(in the rows, 128 means zero)
A single turn carries every row of the set below to another of its rows. Some are shown first; where does it send the rows asked next?
duza: [118 117 139 145 114 111 140 101 148 143 140 132 106 100  95 131 168 134
 127 138 109 166 126 105 121 138 136 163 136 130 119 116 128 123 138 112
 110]
rilim: [ 62 110 131 140 127 137 131 124 122 107 133 111 162 143 116 146 116 133
 137 135 115 112 130 134 146 135 100 142 118 127 127 117 121 139 164 136
 115]
nitob: [134 120 149 129 132 144 106 101 141 158 125  75 129 148 133 102 115 140
 140 135 127 124 153 130 104 117 107 125 144 147 114 154 117 162 146 150
 110]
Mafe: [128 106 117 157 110 125 118 119 105  90 134 118 129 138 113 175 101 108
 117 135 134 135 108 121 166 129 131 137 111 140 141 119 130 119 146 102
 111]
Dofe: [164  88 135 111  96 145 118 135 126 117 124 106 132 146 151 131 152 112
 126 129 138 148 141 150 139 132 144 167 144 154 139 180 138 118 134 135
 117]
Sazor: [124 148 132 134 116 150 130 127 173 121 122 107 145 130 115  89 127 135
 138 128 174 121 142 107 106 111 112  88 161 142 118 146 141 148 128 131
 137]
Nafek: [127 161 121  97 128 121 163  94 152 107 104 145 123 129 104 127 134 142
 125 118 152 130 140 109 117 137 147 154 134 134 163 122  96 119 104 119
 144]
bir: [116 119 119 134 122 133 105 168 124 131 145 147 142 118 124 149 140  82
 149 144 139 141 151 135 157 152  93 133 146 121 127 142 115 131 101 136
 119]
lod: [127 142 128  94 153 150 123 135 140 132 149 113 130 144 139 143 125 135
  99 106 130 107 142 103 110 121 106 116 145 129 121 178 152 106 134 140
 123]
giva: [118  93 143 138 129  94 130 114 116 129 132 133 123 112 107 111 121 126
  99 127  95 161 128 143 122 143 143 162 140 135 118  89 109 109 119 126
 139]
kirib: [149 152 123 124 110 133  97 131 149 128 148 134 112 126 105 113 134 108
  87 108 165 131 105 142 100 123 137 104 148 130 139 150 136 131 117 169
 120]
fimi: [133 107 103 117 130 111 118  77 156 105 119 132 126 142 120 109 126 110
 119 129 141 139 157 111 117 162 114 142 144 128 151 150  94 102  90 132
 126]
Doli: [152  88 126 150 131  96  90  89 129 112 147 112 137 150 137 114 135 123
 115 109 140 107 173 137 135 152 137 125 142 161 143 150 117 124 111 114
 126]
Guguz: [ 95 152 118 131 141 102 118 149 107 136 108 148 145 136 123 129 143 132
 143 120 130 120  95 160 135 119 119 124 114 112 123 124 104 131 146 138
 135]
sonuv: [159 160 143 100 132 135 159 120 144 123 114  97 114 102 102 141 111 106
 120 146 163 154 156 135  94 102 115 134 152 150 132 121 110 137 115 114
 127]
bip: [145 121 136 115 144 116 125 113 167  90  79 118 127 111 104 131 164 118
 140 139 126 108 116 168  99 138 132 137 145 129 139 144  99 111 120 154
 138]
tiz: [ 97 153 122 148 116 133 128 123 145  99 118 108 150 121 111 130 127  86
 146 178 129 153 133 150 150 126 111 126 132 129 156 107 108 115 105 113
 121]
Teko: [127 126 135 104 144 136 139 117 148  94  90 114 140 125  92 128 132 166
 129 144 135 113 128 156 117 137 138 161 161 114 118 150 118 149 167 132
 136]
vemup: [156 109 141 124 111 150 133  99 109 108 105  97 140 129 143 151 134 130
 118 115 140 113 124 152 136 151 152 168 155 121 125 139 145 161 160 122
 132]
Fup: [181  94 134 118 137 133 103  98 111 128 111 101 105 145 127 115  89 120
 128 109 140 112 122 102 120 123 135 121 132 155 119 122 109 124 126 125
 134]
Vimu: [126  94 165 148 156 117 133 110 132 136 124 108 137 121 117 129 150 157
 134 134  81 163 144 117 140 127 127 138 140 147 132 114 132 113 107 104
 128]
dagul: [151 147 119 125 132 122 116 119 139 116 112  98 141 119 160 119  85 111
 111 109 150  97 122 116 112 119 147 100 147 121 122 127 139 111 140 147
 163]
rol: [142  99 122 126 114 117  91 159 105 108 136 141 125 131 129 173 110 106
 136 129 140 130 130 139 161 125 142 118 119 125 125 120 138 144 128  98
 130]
Tozuz: [147 138 146 120 112 150 139 125 132 102 132 103 131 153 119 143  98 113
  71 113 145 127 134 139 101 121 112  98 154 156 114 132 129 138  87 113
 143]
tiko: [152 103 126  78 147 140 129 127 125 131 127 138 111 103 125 121 139 105
 111 112 153 132 151 105  96 137  96 136 135 143 132 135 113 114 128 153
 105]
fom: [ 89 110 117 121 124 119 127 133 122 118 130 106 137 145 130 157 122 126
 152 142 126 131 101 136 132 121 100 119 122 110 116 127 137 170 151 100
 115]
duk: [122 150 155 137 113 157 146 133 126  96 143 110 123 143 117 139 134 127
  63 126 138 136 132 138 107 114 119 110 152 146 119 146 148 131  95 102
 136]
misod: [108 129 127 150 114 152 114 128 173 113 139 107 134 130 118  83 147 138
 136 140 158 119 126  95 119 113 134  93 155 127 116 147 146 125 126 147
 141]
sakuf: [130 123 129 140 131 138 135 125 139  89 113 105 148 116 156 122 104 128
 111 121 146 101 128  94 118 115 144  98 146 118 114 119 138  95 128 141
 175]
pite: [162 175 149 125 132 125 105 116 123 161 121 113 120 107 120 123 137 125
 118 115 145 113 152 171 103 110 150 130 137 139 135 126 115 147 148 157
 129]
Ves: [114 124 119 137 113 135 111 151 110 104 141 165 145 121 121 132 162  97
 116 142 142 139 152 135 162 144 112 131 117 147 148 126 122 109 131 118
  96]
tikaz: [116 142 129 114 148 141 140 137 124 108 153 122 128 120 145 151 124 131
  75 121 124 116 127 106 110 121 120 128 146 111 124 168 152  88 132 145
 136]
Tusam: [136 119 148 149 101 103 144 131 143 129 114 124 135  99 137 120 139 147
 120 154 108 160 155 123 136 131 159 142 128 151 117  85 114 135 137 108
 130]
Boted: [125 158 124 158 131 116 131 143 134 123  90 122 142 128 107 152 121 103
 158 144 141 155 114 143 153 117 105 123 134 126 128 131  96 122  94 120
 146]
bor: [135 121 134 144 138 103 122 122 130 154 154 111 132  98 142 118 144 135
 127 163  84 144 125 123 140 146 156 156 151 128 141 110 120 112 136 138
 117]
mozuk: [133 122 135 143 127  95 126 105 143 121 165  71 133 142 135 142 122 148
 121 127 142 116 150 145 133 121 153 142 145 163 167 156 135 156 147 116
 119]
Gega: [162 104 137 119 113 134 136 133 138 100 119 109 133 140 119 107 161  91
 147 148 132 113 132 158 118 133 128 147 166 166 133 150  97 101  95 111
 139]
movud: [126 145 132 152  94 135  98 134 143 111 146 121 111 129 119 101 143 110
  75 127 150 134 106 154 109 123 157  99 145 130 131 133 139 133 109 158
 138]
korit: [ 98 160 129 146 140 123 101 127 128 116 114 136 145 130  96 137 135 130
 149 129 119 112 118 152 159 114 151 127 105 123 152 107 114 107 143 137
 138]
vizum: [108 157 138 102 119 105 166 113 145 122 135 106 140 117 144 138 136 148
 111 113 147 114 142 148 110 134 150 155 132 141 174 121 117 159 146 148
 130]

Boted moves to rol
korit moves to Ves
Now these:
nitob moves to sonuv
lod moves to Sazor
Dofe moves to Teko
mozuk moves to Nafek
duza moves to Vimu
tikaz moves to misod

A single turn carries every row of the set below to another of its rows. Some are shown first; where does it send the rows asked next?
taso: [118 112 118  97 117 158 123 122 102 182 124  95 128 147 119 110 100]
kuz: [119  95 143 128 114 151 138 113 144 123 124 141  93 150 116 161 133]
feru: [160 133 142 101 117 168 160 102 111 165 113  94 106 136 127 121 103]
tate: [142  99 105 105 101 130 129 117 131 176  75 110  90 134 121 142 110]
keku: [126 128 116  88 136 136 151 150 148 144 118 128  79 127 145 136 153]
Zupu: [120 155  98 123 101 161 124 132 111 150 100  79 124 124 164 108 125]
defe: [129 147 147 104 133 124 143 150 140 178  94 111  78 153 154 140 117]
vedo: [128 142 114 101 102 150 120 156 122 154 100  83 128 155 159 101 141]
Modoz: [111 126 119  82 124 131 153  96 146 149 116 129  82 145 128 146  99]
Vom: [125 122 140 113 111 145 109  92 139 129 115 159  97 143 115 149 100]
bak: [128 130 129 120 114 144 122 134 121 151 140  91  86 141  87 167 121]
kot: [128 129 137 114 110 183 128 155 121 151 130 147  93 176 159 113 107]
bugiv: [113 128 124 109 131 182  93 142 124 176 126 128 121 125 126 150 142]
Zigov: [143 165 117  92 110 161 115 114 136 149 124 119  58 117 137 141 128]
Gera: [140 115 106 106  98 132 126 113 122 159 102 161 116 135 172 121 119]
vusi: [133 130 115 125 102 171 102 155 103 165  85  86 109 135 165 117 139]
Kov: [148 130 112 143 101 151 143 142 107 126 119 117 117 170 136 163 157]
popur: [137 172 122 127 100 135 138 130 117 142 118 119  87 148 185 164 119]
Lolon: [128 125 118 128 119 184 131 112 121 143 123 121  62 137 112 172 119]
reles: [116 152 152 105 121 117 106 135 106 160 135 103 116 137 122 132 145]
Maf: [130 108 124 106 130 142 156 149 105 138 105 106 131 140 170 114 120]
magot: [111 112 115  85 113 147 108 121 149 177 115 141 100 123 121 147  97]
Sus: [ 93 110 105 112  94 153 108 131  97 154  87 141 131 153 155 131 132]
dilok: [125 120 138 105 119 132 115 143 119 132 100 155  73 170 123 156 135]
zofef: [135 154 130 103 125 149 114 155 124 149  91 111  73 143 140 186 132]
kigi: [139 121 125  93 112 157 137 130 121 150  72 162 125 149 153 122 123]
vela: [141 139 135 140  89 180 146 120 102 125  92 112 101 157 141 160 156]
Bap: [131 120 114 132  93 137 142 126 129 145 115 107 146 129 111 109 121]
babo: [119 155 115 124 117 172 161 121 162 153 127 108  72 143 148 136 144]
lefu: [ 93 162 142  99  92 152 132  98 134 127 121 114 124 149 137 141 122]
Nufu: [130 103 125 120  85 157 114 150 138 161  86 110 146 157 123 144 123]
zotep: [166 124 125 108 104 170 132 108 123 183 126  87 107 150 135 153  94]
satol: [118 105 177 102 115 146 119 148 108 151 124 118 100 150 118 123 143]
Faza: [143 145 125 115 101 178 101 144  97 136  89 105 125 168 165 153 112]
Gataz: [ 84 144 127 108 101 149 119 109 131 161 117 103 117 121 158 162 149]
lufeb: [ 95 124 114 122  88 123 116 130 129 126 109 144  92 138 132 167 151]
Mumob: [129 110 151 121 125 144 131 109 131 145 110 122  94 144 114 181  94]
pego: [138 120 117 110 124 172 138 154 137 172 118 137  91 140 189 153 124]
gosaz: [142 124 124 115  84 181 125 101 110 142 132  92 101 133 165 104 125]
divu: [137 167 122 136 120 165 107 144 127 157  97 151  73 141 144 136 128]
zulol: [130 117 127 147  58 154 108 110 116 158  95 105 119 121 131 138 120]
zoniz: [143 131  84 123  94 128 118 121 123 132  75 137 100 142 110 140 131]
buzeg: [127 159 143 118 106 150 150 132 107 145 129 118  93 170 163 127  82]
sos: [149 113  98 114  93 158 137 119 141 147 104  93  96 155  95 145 141]
netur: [102 127 130 132 131 188 117 130 107 153  98 131 116 109 132 165 107]
pud: [168 152 128 105 118 156 133 143 129 156 154 120  89 156 148 120 124]
Gobiz: [109 127 130 139 101 182 156 140 114 147 114 120  86 156 182 151 108]
Mesi: [108 133 116 139  85 159 124 118  85 138 125  83 115 162 127 146 142]

lefu moves to netur
vedo moves to Zupu
Now these:
divu moves to defe
kigi moves to feru
Nufu moves to Bap
zoniz moves to tate
popur moves to pego
gosaz moves to Faza
dilok moves to Modoz
zofef moves to keku
bugiv moves to reles
Gobiz moves to kot
bak moves to lufeb
kuz moves to Vom
zotep moves to Kov
Sus moves to taso

